0: [197 052 158 113 120 092 093 131 138 096 231 134 136 113 135 183 090 179 102 192 119 144 083 135 108 165 149 107 136 163 044 093 016 165 144 132 199 130 150 189 086 068 166 133 097 052 122 130 085 143 096]
1: [061 129 065 119 121 177 094 128 139 070 155 186 160 199 076 184 125 188 108 174 191 108 077 177 099 148 162 182 144 103 095 022 062 216 061 042 054 046 152 163 111 121 089 077 166 138 147 155 062 144 176]
2: [139 124 114 177 150 139 125 101 159 147 089 148 129 129 131 105 165 107 196 167 146 154 118 118 178 100 085 086 069 096 150 123 174 114 094 158 144 158 154 142 067 138 115 140 119 100 131 171 130 111 060]
3: [155 093 211 091 171 142 176 122 170 103 065 122 116 137 190 155 123 073 137 149 117 121 134 098 219 067 069 142 134 015 085 235 237 164 121 183 123 087 168 196 115 174 111 113 086 143 130 181 182 051 062]
4: [130 073 143 099 165 127 201 110 109 163 087 150 026 094 149 121 080 146 147 144 109 170 143 057 151 094 158 171 065 152 076 120 086 099 146 141 099 096 222 014 121 121 154 134 155 117 147 155 125 116 165]
5: [113 150 108 129 121 167 104 127 109 186 154 118 171 117 095 088 097 150 100 146 146 116 117 111 123 142 126 149 129 113 159 120 144 137 144 130 099 152 148 126 141 147 107 117 128 121 171 156 134 118 140]
6: [186 119 116 162 098 125 181 153 108 141 135 088 139 134 200 122 173 087 255 058 133 125 121 060 150 119 199 140 118 064 209 134 195 201 119 088 208 152 134 100 164 121 039 134 066 095 117 126 128 088 049]
7: [130 149 188 127 167 130 120 102 127 152 118 112 170 180 099 143 089 176 153 133 078 149 136 100 148 143 148 108 150 101 079 072 115 121 060 108 155 068 110 072 131 164 110 137 146 112 098 241 133 083 117]
8: [126 142 129 134 088 106 097 180 086 083 134 136 109 094 115 106 127 139 084 058 165 164 185 197 081 141 096 101 145 202 160 093 071 123 121 118 107 176 046 109 129 086 176 140 127 149 117 093 144 173 168]
9: [082 114 128 077 158 156 194 118 119 141 123 100 068 101 096 062 064 180 135 044 103 172 173 062 094 156 112 110 040 122 147 157 147 074 117 108 093 148 103 034 211 148 137 141 093 157 110 125 124 150 202]
10: [117 127 164 152 094 151 164 128 089 206 105 063 058 072 144 082 201 087 194 037 106 138 190 062 139 171 142 100 120 135 216 160 179 145 131 151 134 172 100 081 115 142 074 165 117 111 172 153 131 104 066]
11: [129 111 115 112 197 119 175 148 152 112 156 099 178 163 135 095 068 139 156 079 099 165 125 127 162 103 113 121 063 139 116 135 123 090 127 144 255 113 131 049 192 102 150 147 102 124 110 130 143 148 131]
12: [141 032 198 140 112 211 151 156 059 108 168 102 113 099 137 165 146 166 148 113 096 164 151 113 124 132 134 189 138 120 044 187 156 137 132 113 061 089 184 161 135 089 129 109 161 039 188 187 104 082 114]
13: [251 144 174 153 131 116 104 130 087 196 082 200 134 200 158 114 113 145 163 138 141 160 132 062 192 113 233 073 173 109 114 078 083 197 084 111 140 118 124 080 125 232 078 124 140 150 127 248 088 085 037]
14: [133 106 095 102 167 088 073 110 110 047 085 188 079 125 168 152 143 133 133 186 130 132 120 139 121 130 132 055 114 145 087 068 043 080 120 157 199 129 093 134 077 145 120 093 112 104 050 071 077 127 142]
15: [154 230 162 162 123 084 070 148 095 165 080 106 122 160 113 106 119 119 163 071 106 115 139 136 144 163 208 128 186 181 138 062 034 163 065 088 110 095 106 049 120 214 122 160 179 169 118 184 128 114 088]
16: [085 123 090 098 142 173 208 184 122 173 110 103 061 149 101 077 120 139 166 059 109 192 155 045 109 134 144 073 000 090 166 076 162 085 112 096 143 101 148 027 169 131 114 137 132 102 127 163 167 157 136]
17: [143 137 188 097 175 143 161 135 152 136 097 140 142 095 119 077 051 133 076 104 112 140 138 091 162 084 085 075 094 068 147 117 181 118 122 165 086 152 071 154 123 177 107 108 112 113 114 234 178 087 117]
18: [193 023 140 143 151 114 109 057 117 197 081 161 079 127 212 112 125 125 170 206 100 136 114 101 175 118 206 176 131 094 050 175 106 144 174 155 114 123 225 056 097 130 153 132 127 109 156 142 079 099 065]
19: [110 055 116 024 094 152 202 097 150 204 237 000 086 099 097 101 102 188 093 093 073 094 148 077 060 177 126 232 053 157 167 226 124 134 175 112 151 105 160 070 132 086 100 144 110 098 137 016 161 169 192]
20: [152 034 162 114 126 140 149 158 093 089 168 193 116 092 128 145 157 141 149 096 129 193 103 106 096 130 106 070 100 170 076 035 044 103 140 107 116 146 105 122 130 068 156 132 124 072 124 130 107 155 118]
21: [052 164 065 138 140 089 079 115 109 116 099 173 109 164 127 121 159 101 119 079 155 142 163 186 104 160 146 151 121 174 121 137 118 106 116 097 125 132 121 067 155 138 171 140 137 196 103 074 142 188 156]
22: [140 185 064 151 175 112 131 174 140 032 160 153 255 218 122 117 111 082 207 129 218 125 047 155 144 071 154 110 192 087 172 001 133 213 080 071 181 087 130 121 156 122 127 116 127 170 106 152 147 114 093]
23: [137 146 106 171 102 130 068 133 138 120 176 163 195 129 137 153 142 153 066 148 126 128 121 180 120 123 114 131 174 132 066 132 137 137 139 104 106 164 105 211 144 114 184 164 144 105 124 135 114 152 097]
24: [125 025 102 110 115 143 167 098 155 149 137 166 015 077 142 145 151 152 145 165 116 107 092 096 120 142 136 136 022 128 130 067 082 104 130 140 097 126 197 122 064 090 152 123 162 069 175 121 103 167 144]
25: [062 211 130 131 094 150 143 133 135 167 178 040 178 150 080 126 137 159 099 095 094 126 166 134 063 196 112 192 138 165 144 164 129 122 081 099 114 126 094 130 132 112 130 176 124 119 129 124 137 170 167]
26: [188 184 149 152 178 072 164 142 174 167 123 118 254 177 105 062 024 067 102 107 160 109 057 095 195 093 119 127 172 094 155 122 168 138 158 128 178 145 124 091 234 183 180 163 113 184 104 179 165 094 116]
27: [173 171 004 166 057 101 102 135 131 163 141 215 062 098 135 112 219 079 080 090 182 106 097 092 084 170 149 000 066 136 162 033 118 094 131 143 171 255 058 185 101 062 107 111 109 098 123 078 105 191 085]
28: [095 175 127 146 107 163 149 127 112 197 075 087 076 133 106 080 143 107 134 061 142 113 170 138 110 178 185 146 108 146 197 118 122 121 150 104 081 137 134 089 146 140 123 181 165 174 140 128 154 151 138]
29: [152 176 158 125 134 096 110 101 176 189 177 113 158 162 129 133 021 155 000 201 125 000 106 177 121 123 116 186 196 191 132 177 025 136 172 140 092 155 130 180 092 183 154 131 190 184 127 071 121 156 187]
30: [000 191 064 158 128 178 149 149 098 128 135 071 175 152 026 119 146 099 159 082 180 159 162 206 104 109 148 230 153 189 146 149 149 122 125 078 093 054 160 027 215 088 181 152 178 219 126 044 147 154 216]
31: [146 085 136 090 248 122 158 075 169 100 028 228 105 111 175 097 067 118 135 194 134 178 116 089 172 064 029 048 062 063 048 134 209 030 106 212 161 128 113 111 091 124 139 102 103 143 060 210 153 112 127]
32: [135 119 156 078 148 115 131 180 141 044 142 108 148 104 120 127 103 166 105 097 075 150 146 146 152 121 034 112 148 120 089 171 158 089 126 129 209 141 014 202 120 090 089 122 072 071 078 158 162 122 154]
33: [117 158 094 142 150 107 107 114 152 065 138 145 245 190 090 142 098 142 162 180 188 115 065 150 181 070 107 123 176 095 138 093 115 161 107 100 202 091 114 168 144 141 126 112 131 142 090 166 117 113 108]
34: [105 164 106 207 127 141 178 186 149 102 145 136 230 177 147 145 218 034 255 121 060 150 104 113 211 085 148 182 134 074 091 148 228 130 088 117 249 066 160 088 181 090 138 205 097 144 129 153 177 109 049]
35: [146 089 128 115 135 121 139 079 140 103 136 185 064 070 173 127 148 106 116 170 184 127 105 131 108 114 118 083 122 109 138 131 087 146 155 139 094 177 125 135 076 112 107 053 146 110 146 108 089 112 142]
36: [158 161 150 193 125 089 110 115 161 193 117 112 192 187 204 157 126 052 168 165 123 059 086 119 203 085 184 186 218 109 150 177 151 205 161 158 145 131 217 144 144 168 149 148 140 178 132 087 155 111 086]
37: [150 174 076 165 110 111 145 135 134 185 120 179 152 138 066 105 110 121 098 090 162 145 114 097 128 142 162 075 095 152 146 034 091 081 124 119 117 173 090 098 168 123 183 170 129 153 146 140 148 151 122]
38: [115 189 086 135 146 128 140 080 143 228 083 106 145 137 114 095 141 125 125 182 096 100 096 098 175 134 110 120 077 083 176 144 195 107 124 191 150 138 124 150 095 130 103 134 147 117 125 164 173 140 120]
39: [146 159 185 093 129 125 110 127 140 199 106 071 154 157 104 109 057 163 052 121 116 064 139 139 129 135 134 148 186 147 152 131 085 165 128 126 062 144 112 160 146 214 120 124 143 211 101 136 141 099 160]
40: [142 141 187 103 174 155 170 139 141 146 093 136 161 113 106 085 067 147 095 088 123 149 131 085 143 108 062 079 089 083 123 132 233 129 106 117 074 157 084 161 153 161 089 123 100 116 118 227 167 104 137]
41: [208 015 232 088 160 123 118 127 114 034 167 096 152 053 197 115 080 148 175 123 175 110 103 120 119 045 108 134 201 105 112 206 098 199 221 124 070 142 158 147 151 125 150 068 104 145 115 113 125 066 153]
42: [077 089 121 054 074 159 190 103 135 198 221 000 091 105 075 094 098 174 065 075 024 067 168 095 037 207 130 240 115 184 196 252 122 128 191 108 117 106 167 080 157 085 102 175 113 128 113 000 161 173 243]
43: [115 205 104 100 184 098 104 082 129 123 003 227 174 212 135 095 083 108 126 158 160 101 133 138 144 085 151 100 144 093 147 117 126 134 115 141 127 101 108 094 120 195 115 074 152 233 062 166 116 118 121]
44: [131 192 046 104 214 093 085 071 146 114 022 226 141 221 137 104 075 102 122 191 182 100 106 143 158 098 164 069 120 091 161 109 096 119 139 141 142 118 110 097 131 165 105 060 156 213 065 155 123 110 157]
45: [117 162 080 134 123 125 186 058 199 209 112 105 104 137 086 079 110 095 075 169 122 094 117 039 160 120 054 143 046 077 198 203 238 100 130 186 137 127 146 153 082 122 092 136 120 137 158 083 210 149 153]
46: [066 123 156 091 175 127 136 120 165 133 119 109 109 141 097 126 087 150 125 131 150 100 162 153 118 125 096 148 122 121 177 128 121 118 131 096 084 099 128 140 119 171 107 087 145 153 125 132 140 143 177]
47: [128 163 059 112 131 152 181 071 202 203 101 127 124 114 085 100 132 072 077 140 136 058 114 074 189 112 054 134 034 047 194 180 245 100 141 199 135 173 152 167 095 115 104 132 136 114 138 110 214 146 134]
48: [095 172 107 161 046 092 045 088 116 123 177 055 185 153 123 160 178 137 082 150 178 065 149 192 088 169 177 197 253 184 186 207 080 188 158 114 154 129 141 146 139 169 135 129 129 174 142 006 091 142 153]
49: [197 054 175 091 102 108 118 146 133 105 251 118 127 102 147 128 072 210 095 211 099 147 093 118 113 144 141 102 104 164 039 084 029 174 153 140 182 132 104 204 107 113 165 128 111 033 152 144 071 165 104]
50: [160 127 024 139 111 137 167 161 136 175 133 136 138 136 143 088 155 089 129 108 179 118 099 054 148 090 125 071 039 034 211 086 226 184 112 096 134 157 155 120 168 134 089 123 113 104 184 128 171 132 082]
51: [147 153 220 112 191 106 077 136 081 110 118 109 235 174 111 133 062 179 123 129 064 197 177 141 158 102 096 133 177 148 037 174 102 114 144 129 165 090 103 084 207 196 178 148 101 160 079 183 132 077 142]
52: [104 118 116 054 143 101 118 083 189 073 061 158 000 136 194 191 176 174 196 174 047 142 164 111 144 176 127 102 095 103 060 125 107 101 061 176 205 073 122 099 021 107 070 087 121 096 054 127 092 117 113]
53: [094 129 183 089 174 161 165 113 137 121 113 087 104 102 081 114 089 166 119 099 138 098 116 131 128 154 093 169 123 134 142 144 124 125 107 120 053 081 119 121 100 158 081 086 146 151 155 151 145 121 170]
54: [117 164 072 104 145 109 178 093 195 127 105 188 083 177 105 161 145 144 162 135 133 118 092 084 124 134 141 090 085 074 169 010 105 139 029 104 153 077 100 115 025 116 059 088 153 132 118 153 145 177 123]
55: [168 141 140 166 098 128 123 112 166 176 121 095 186 170 186 126 134 057 170 177 130 051 107 149 187 087 176 221 192 109 145 197 165 201 147 122 147 106 207 138 148 170 159 132 131 179 126 121 120 086 078]
56: [128 202 211 117 119 154 165 093 137 210 107 077 163 143 091 093 076 137 070 113 123 083 144 149 111 140 142 162 162 140 165 134 074 145 143 110 025 130 140 144 134 189 124 123 189 164 159 184 126 110 155]
57: [169 124 169 183 073 128 061 156 095 115 106 120 108 111 175 179 219 099 163 092 080 137 154 164 172 147 110 101 232 117 112 188 169 141 116 159 141 175 098 228 099 138 109 168 121 105 103 137 114 116 061]
58: [136 058 149 142 102 138 120 172 075 067 153 157 086 077 126 139 153 141 133 099 165 206 135 118 115 164 140 062 110 174 076 029 053 075 116 110 108 161 115 081 129 071 175 141 124 093 163 135 107 119 130]
59: [040 173 097 141 169 134 101 156 092 103 151 150 231 167 041 095 077 141 129 109 153 179 121 181 069 116 133 186 166 183 090 099 078 112 131 100 114 080 130 037 232 170 153 116 170 221 113 119 094 158 206]
60: [147 166 115 126 155 096 085 114 127 092 149 131 139 149 118 139 128 155 161 173 153 162 126 141 107 121 136 082 152 166 116 044 059 162 105 123 155 109 091 111 103 150 121 109 112 078 111 137 067 121 100]
61: [084 143 099 114 130 127 102 145 098 102 105 131 123 171 133 110 117 108 128 107 107 142 131 165 095 122 171 155 138 171 112 134 112 104 145 134 121 126 132 086 145 136 150 162 142 181 075 069 103 167 165]
62: [143 120 149 151 133 121 099 098 082 114 159 211 176 146 073 116 071 135 077 138 170 146 117 142 072 139 152 086 153 130 059 104 077 116 142 091 020 153 100 113 176 119 208 136 187 167 110 140 077 123 133]
63: [024 205 142 081 143 210 163 214 116 045 132 088 153 078 094 152 152 137 167 000 160 194 186 137 115 141 061 073 133 100 230 104 237 087 038 100 144 135 015 145 122 087 035 091 070 093 086 190 201 117 146]
64: [132 163 077 113 070 091 097 153 166 164 105 124 004 142 156 187 197 210 185 146 068 154 178 081 136 207 202 068 056 191 164 012 058 134 061 132 255 101 076 107 018 131 001 139 138 075 092 159 064 164 068]
65: [056 186 104 154 132 134 076 125 122 063 044 170 134 159 145 158 193 075 118 127 094 138 195 240 125 113 112 168 180 145 051 172 135 045 095 152 097 121 108 156 101 134 185 153 126 155 080 081 113 156 139]
66: [171 110 144 099 175 115 089 106 181 049 169 177 172 126 128 138 083 161 099 193 140 129 090 162 117 117 073 091 143 125 067 104 073 112 163 134 189 130 056 200 113 105 117 062 097 108 080 126 112 103 124]
67: [063 111 110 070 145 137 139 070 164 144 113 077 090 092 121 115 091 144 063 218 050 114 167 122 107 124 054 204 074 162 069 229 176 049 156 198 130 077 134 186 093 119 143 098 138 116 082 071 127 154 184]
68: [070 111 140 052 136 141 135 091 174 131 121 089 098 132 113 138 090 168 085 159 060 103 172 148 137 126 049 202 101 154 076 255 144 094 132 198 133 075 155 196 107 104 148 118 132 141 078 067 150 154 177]
69: [134 102 077 107 123 161 151 108 128 204 227 083 166 177 108 123 112 153 122 126 125 095 071 073 109 165 188 164 079 073 166 098 144 228 120 070 111 112 163 131 144 115 064 130 134 064 173 147 122 170 109]
70: [156 111 142 124 217 083 127 137 126 140 118 112 200 194 090 067 020 132 146 125 099 171 121 091 179 124 117 137 107 118 109 203 174 089 173 176 214 103 131 018 223 200 164 134 085 194 071 156 132 087 158]
71: [072 101 113 032 175 094 130 082 144 074 101 081 093 126 150 128 086 166 148 118 069 151 185 146 069 152 121 193 137 174 091 208 075 054 172 142 192 071 133 030 160 112 102 096 091 174 041 067 091 164 219]
72: [169 120 158 110 169 091 137 099 184 152 066 161 083 127 208 142 111 094 151 150 128 063 086 139 176 101 167 132 156 146 153 118 048 155 118 136 127 092 188 098 040 170 147 116 146 169 105 113 118 121 088]
73: [147 061 148 110 113 135 140 175 079 046 181 167 094 082 136 158 136 155 148 114 183 190 112 144 089 137 164 064 128 155 067 033 050 122 133 068 083 141 102 109 109 063 143 130 114 056 142 126 097 126 119]
74: [100 103 143 076 126 208 104 112 092 162 140 117 159 112 037 097 070 213 000 186 127 147 121 099 071 171 045 124 059 144 102 122 149 072 157 147 034 126 079 186 145 121 153 112 157 084 173 167 144 152 189]

[227 144 120 220 069 099 087 104 120 218 196 117 212 121 102 073 096 080 056 118 127 088 093 094 132 122 109 116 152 109 124 169 143 151 157 145 116 230 133 216 164 124 202 216 103 113 171 115 188 144 089] 23
[123 073 107 070 110 159 150 125 077 068 103 186 109 084 149 157 117 154 158 135 190 119 109 108 102 133 163 117 124 100 139 103 100 152 108 087 032 089 182 119 131 086 107 073 131 134 120 103 086 098 156] 35
[168 093 122 139 095 153 110 150 135 082 165 107 127 122 145 151 122 125 149 103 131 125 121 166 106 127 170 178 205 176 137 092 052 157 143 056 097 106 167 081 152 151 173 108 165 144 138 079 093 110 130] 61
[112 183 058 122 102 113 112 142 125 144 110 111 040 173 131 176 227 169 184 142 050 134 163 106 117 194 229 091 070 162 184 008 076 140 032 134 255 095 092 096 026 161 040 155 153 116 113 131 087 165 096] 64
[117 143 108 150 115 135 089 097 088 114 176 136 154 060 123 108 158 112 086 138 225 142 120 130 084 140 098 038 129 110 170 066 094 142 171 090 095 184 100 149 126 126 097 086 100 100 133 098 089 131 114] 35
[130 135 148 092 132 159 187 077 185 222 154 111 103 148 058 114 116 179 101 174 114 128 081 038 139 168 130 151 026 078 185 070 144 196 066 147 090 083 141 137 077 173 026 113 145 066 190 243 162 146 114] 69
[117 162 216 128 101 141 116 142 108 108 138 079 151 109 125 134 165 099 142 071 093 112 162 144 170 126 091 184 245 146 144 226 146 122 118 155 119 136 096 182 129 146 132 169 126 141 125 131 149 083 106] 57
[138 093 161 163 135 136 136 102 079 179 142 149 164 120 122 146 110 123 143 147 137 157 108 138 146 122 166 134 106 135 068 122 129 136 151 133 172 132 216 063 180 113 202 170 145 140 155 144 119 071 110] 5
[114 186 145 191 125 128 095 128 150 215 120 105 174 170 089 094 089 150 107 133 098 125 157 089 140 150 193 132 140 169 122 086 099 162 091 101 115 093 148 064 166 200 172 193 165 136 151 178 126 122 109] 15
[115 194 054 144 157 082 114 120 199 201 086 140 164 195 072 106 106 115 021 211 091 107 119 112 137 115 067 149 069 128 109 147 182 110 135 203 148 132 126 173 109 115 151 133 148 132 109 149 174 207 131] 38
[141 131 140 207 074 102 014 093 114 110 117 140 083 089 201 223 227 113 134 232 141 114 143 173 142 125 118 118 185 175 110 163 113 169 122 165 119 136 130 207 035 160 127 085 149 072 126 109 088 132 070] 57
[150 089 134 154 145 151 149 086 104 174 143 166 131 108 106 091 107 125 140 148 154 131 088 086 126 114 159 101 096 098 102 107 123 127 150 109 019 156 170 127 141 096 120 121 162 102 186 163 122 083 125] 5
[079 055 083 079 163 173 180 112 134 115 205 113 192 104 083 126 088 134 127 094 157 125 043 065 100 118 108 174 083 066 143 077 129 186 124 052 087 085 155 153 135 096 096 115 093 125 174 120 123 109 177] 69
[070 174 169 089 075 191 115 160 044 123 009 159 000 060 156 193 212 151 146 024 138 128 249 120 118 193 142 039 120 105 163 064 143 079 069 124 000 186 032 185 059 166 011 091 152 115 193 178 133 078 119] 10
[093 110 142 127 144 158 208 164 170 088 170 061 140 102 123 163 143 142 188 133 067 173 123 093 167 113 055 142 082 094 112 117 216 089 077 123 221 091 107 176 143 094 108 149 099 058 107 184 140 113 114] 32
[178 157 085 138 075 075 094 060 091 194 134 149 100 097 114 108 195 142 072 143 143 101 120 096 114 223 157 055 086 149 154 066 071 122 151 168 191 203 094 137 124 129 112 144 091 121 147 098 103 127 098] 27
[174 130 178 120 191 109 133 120 176 099 095 172 085 152 170 151 091 137 129 177 117 088 124 151 175 113 140 119 153 182 117 089 060 129 120 138 162 117 168 097 078 160 140 102 129 162 110 115 099 131 132] 72
[160 160 088 186 141 099 119 192 099 113 109 205 207 146 105 063 121 080 134 061 169 158 118 143 094 104 120 027 178 126 135 079 095 103 140 100 112 224 084 110 229 107 178 208 121 178 115 118 166 142 144] 37
[097 075 171 072 164 137 148 104 139 100 094 123 175 141 153 114 058 110 132 141 138 107 127 128 172 097 104 192 170 093 148 252 164 145 182 128 067 102 180 110 172 122 128 065 121 153 095 114 128 056 179] 46
[142 141 078 124 138 091 164 169 189 115 205 061 150 130 095 118 109 130 135 105 088 146 131 109 118 132 108 086 082 140 176 085 103 106 100 136 255 095 067 125 122 107 123 156 045 078 082 085 163 156 117] 11
[129 207 037 149 139 099 098 113 214 190 094 124 160 190 102 129 104 098 008 223 096 120 113 122 137 132 055 137 074 100 134 161 217 092 110 217 155 141 103 231 100 157 156 161 181 141 092 150 172 185 145] 38
[093 124 065 105 117 176 176 123 134 161 168 133 133 158 075 128 149 149 169 103 112 121 103 062 110 161 177 154 067 114 163 060 135 171 048 087 121 092 134 080 096 112 079 142 134 117 139 121 131 174 136] 69
[180 122 124 120 127 079 035 107 045 099 103 195 120 109 145 108 104 147 105 080 180 141 142 171 095 147 152 090 232 135 074 139 053 106 169 106 037 179 093 118 198 149 182 123 128 216 125 109 099 092 146] 62
[084 119 178 030 181 173 191 112 174 090 139 096 155 091 098 129 051 155 112 108 070 112 136 125 163 116 019 124 102 089 143 150 156 100 081 188 163 092 069 172 087 119 083 126 072 106 089 167 193 092 162] 32
[138 114 176 118 150 112 152 122 114 170 106 126 083 127 132 130 107 139 174 128 100 140 152 115 132 158 234 140 124 172 104 104 047 127 129 092 097 100 214 020 115 121 164 149 151 125 145 145 080 099 091] 4
[127 106 146 192 111 126 111 118 098 215 151 117 151 139 139 122 162 140 136 141 093 159 108 104 144 122 197 148 116 136 049 130 124 133 149 143 144 117 201 043 164 120 210 185 136 122 163 172 106 095 083] 18
[164 123 149 092 172 111 085 098 142 090 151 152 213 148 139 105 026 153 066 159 162 119 104 130 122 116 091 126 210 102 096 180 126 123 186 133 105 138 083 164 195 145 131 086 095 180 067 125 124 099 155] 66
[100 132 158 141 144 141 115 099 131 174 129 108 171 114 068 109 082 142 109 158 152 134 124 108 122 107 127 110 103 104 139 135 172 141 141 126 109 148 151 161 149 123 124 137 139 105 158 168 140 132 141] 5
[101 081 126 140 120 172 152 139 081 191 170 124 170 146 091 103 124 157 133 141 110 181 141 074 142 135 155 158 083 120 096 164 198 145 160 110 109 111 200 075 200 101 177 154 158 116 172 166 117 094 134] 5
[124 180 095 135 194 139 145 156 140 054 148 139 244 247 114 122 103 087 175 102 183 111 039 172 166 061 162 121 195 071 174 044 124 178 068 066 226 048 094 097 153 135 096 121 109 158 126 139 139 128 104] 22
[107 179 102 155 133 060 037 159 143 040 078 128 166 172 148 177 173 095 080 177 106 160 152 232 128 087 106 144 210 232 051 149 072 120 136 171 172 133 122 163 102 159 239 156 164 155 069 083 068 183 148] 65
[092 147 143 052 180 172 190 105 169 084 152 097 132 106 110 106 059 171 117 076 064 098 131 090 139 115 020 141 116 097 144 155 151 088 067 156 156 103 055 179 113 114 085 123 052 119 086 147 205 114 174] 32
[205 063 162 143 134 145 124 201 107 154 145 151 145 121 178 158 161 133 149 140 120 186 114 089 149 112 124 100 096 067 066 113 187 159 100 165 141 146 156 178 095 128 120 149 113 028 162 230 127 104 068] 2
[169 137 129 171 135 109 132 122 099 101 123 177 203 120 090 069 077 111 095 073 183 155 116 143 108 110 111 050 130 146 124 063 126 093 142 118 098 174 082 081 192 119 181 156 112 181 107 143 147 140 136] 37
[238 085 160 131 087 056 091 123 086 113 120 148 100 051 210 082 117 092 104 102 203 079 128 103 125 109 125 036 192 108 181 174 098 114 206 122 158 228 051 167 163 153 106 109 026 122 148 088 138 106 102] 35
[123 172 197 168 104 154 017 190 110 112 072 168 162 127 124 164 186 137 094 148 118 182 176 192 175 136 084 106 151 141 019 133 138 108 106 159 084 144 085 255 120 155 169 153 173 092 150 225 123 102 086] 23
[160 140 076 143 154 077 140 159 176 042 118 131 187 186 148 174 154 102 198 115 129 103 075 143 151 072 144 110 157 104 164 084 114 161 090 110 255 083 111 129 097 122 135 137 068 138 076 099 111 161 088] 33
[222 088 076 173 160 090 102 181 160 077 130 138 203 123 189 117 163 048 101 190 151 100 115 149 140 041 068 134 136 109 104 241 226 123 205 215 205 197 139 207 151 093 217 142 062 117 099 033 158 138 073] 23
[147 097 182 128 141 119 162 107 117 110 075 185 117 116 184 139 114 101 187 100 129 145 112 129 158 098 138 124 139 099 117 139 152 099 148 138 083 135 159 072 134 122 141 112 163 154 158 194 137 087 093] 2
[166 099 140 131 071 119 130 154 077 194 178 037 085 097 142 113 174 132 156 060 151 087 142 112 090 145 234 207 161 160 215 162 113 191 157 051 107 136 198 056 200 159 116 165 090 160 201 038 093 088 138] 28
[137 060 186 120 107 113 131 176 100 079 181 104 154 089 152 144 124 124 169 117 157 101 099 139 150 125 170 168 190 134 140 145 062 200 159 075 093 105 195 136 159 122 164 096 123 139 168 086 096 073 140] 41
[132 146 216 116 083 158 117 140 119 108 057 156 039 058 190 168 202 103 161 028 095 081 181 186 174 152 104 107 226 127 153 113 138 101 102 132 039 157 089 210 024 140 066 122 127 140 140 163 147 066 098] 57
[115 086 112 168 125 147 147 154 092 143 161 104 137 126 084 111 128 118 156 138 126 158 121 096 149 124 164 165 095 120 095 144 189 136 166 122 128 099 206 090 198 113 173 141 129 124 166 162 128 107 130] 5
[112 144 112 144 096 132 060 115 112 122 142 065 137 152 143 156 156 122 122 134 124 112 169 178 095 161 163 207 190 182 162 188 117 167 169 124 091 109 158 133 147 140 147 133 145 174 145 055 133 137 160] 48
[229 144 134 156 082 107 085 153 113 074 164 161 128 101 197 188 199 115 163 089 133 092 103 107 142 126 122 074 170 091 143 122 116 203 073 113 206 176 071 216 074 125 048 108 038 054 132 148 129 109 044] 57
[139 108 203 139 153 125 166 182 102 063 119 070 114 103 219 119 154 076 214 024 048 164 187 141 186 102 111 163 180 130 118 213 155 072 154 145 180 118 119 022 162 120 153 167 050 155 069 096 151 080 122] 11
[089 208 033 121 136 112 109 116 186 043 085 122 109 163 146 171 197 117 193 138 129 110 131 159 155 138 108 087 130 126 171 111 139 086 081 172 255 100 067 151 083 123 082 110 061 114 083 102 161 156 117] 14
[181 141 114 180 102 089 096 110 102 179 147 139 117 126 149 132 168 104 197 100 135 153 113 097 133 132 204 080 138 129 127 062 072 154 095 136 137 157 146 057 146 137 128 170 124 107 116 151 092 123 085] 60
[086 166 077 189 096 130 113 144 163 208 122 069 151 204 111 158 216 125 182 178 081 125 139 152 166 101 194 219 110 148 136 162 180 156 103 144 208 049 212 099 134 142 125 172 185 139 157 094 126 148 109] 55
[099 113 142 106 150 152 114 080 145 190 207 123 177 134 026 057 017 181 000 183 148 103 114 126 051 137 107 199 086 150 115 151 097 118 209 125 037 144 148 150 199 131 170 161 150 164 162 093 112 150 230] 74
[047 109 086 117 134 185 210 157 156 008 184 128 203 147 096 160 162 066 244 098 152 123 078 190 143 083 103 210 145 126 150 130 193 128 082 070 134 052 180 128 137 016 140 095 113 103 103 048 150 122 206] 30
[099 091 128 136 124 117 134 095 126 128 102 140 129 105 139 112 116 112 120 135 157 134 123 139 123 107 116 151 140 128 118 208 157 058 195 134 058 176 143 113 157 089 186 094 156 184 126 065 118 118 170] 61
[053 124 062 078 168 143 154 145 147 084 153 120 107 180 078 157 069 179 185 177 063 171 111 143 100 119 170 182 099 182 049 086 027 094 087 117 204 061 183 068 124 134 160 107 133 135 073 122 071 192 167] 61
[148 105 104 169 153 119 153 089 141 148 092 169 130 106 121 143 176 094 184 173 126 142 119 102 143 093 083 083 076 074 117 110 147 123 095 159 162 124 149 112 080 126 132 115 149 091 147 154 159 152 096] 2
[145 111 154 200 051 151 133 183 083 135 206 054 234 097 108 103 121 109 127 046 188 125 110 156 100 123 137 149 187 123 225 155 160 212 163 052 104 173 126 189 188 112 129 174 098 096 201 079 152 094 135] 5
[156 068 255 078 165 117 150 165 132 099 116 069 059 047 192 170 113 121 173 087 056 093 181 142 191 118 147 153 230 188 096 167 040 100 112 143 123 126 133 125 064 179 133 126 104 126 125 180 146 072 108] 72
[094 117 127 103 143 132 119 148 167 105 188 049 147 107 105 172 139 171 084 212 083 150 122 132 121 151 051 122 099 179 065 141 118 090 155 174 240 118 107 171 072 081 165 148 117 072 099 128 158 182 150] 32
[136 152 067 203 079 128 128 131 142 182 150 161 124 136 132 123 180 080 111 161 134 138 133 110 123 117 166 131 056 143 108 111 212 141 102 131 153 151 182 141 134 099 183 171 146 085 174 122 138 176 097] 2
[050 187 150 161 156 137 109 092 139 106 079 120 119 094 096 177 191 137 120 154 083 160 171 159 160 171 045 095 130 159 074 145 182 080 106 198 198 128 058 175 103 111 108 165 094 080 095 167 131 120 113] 32
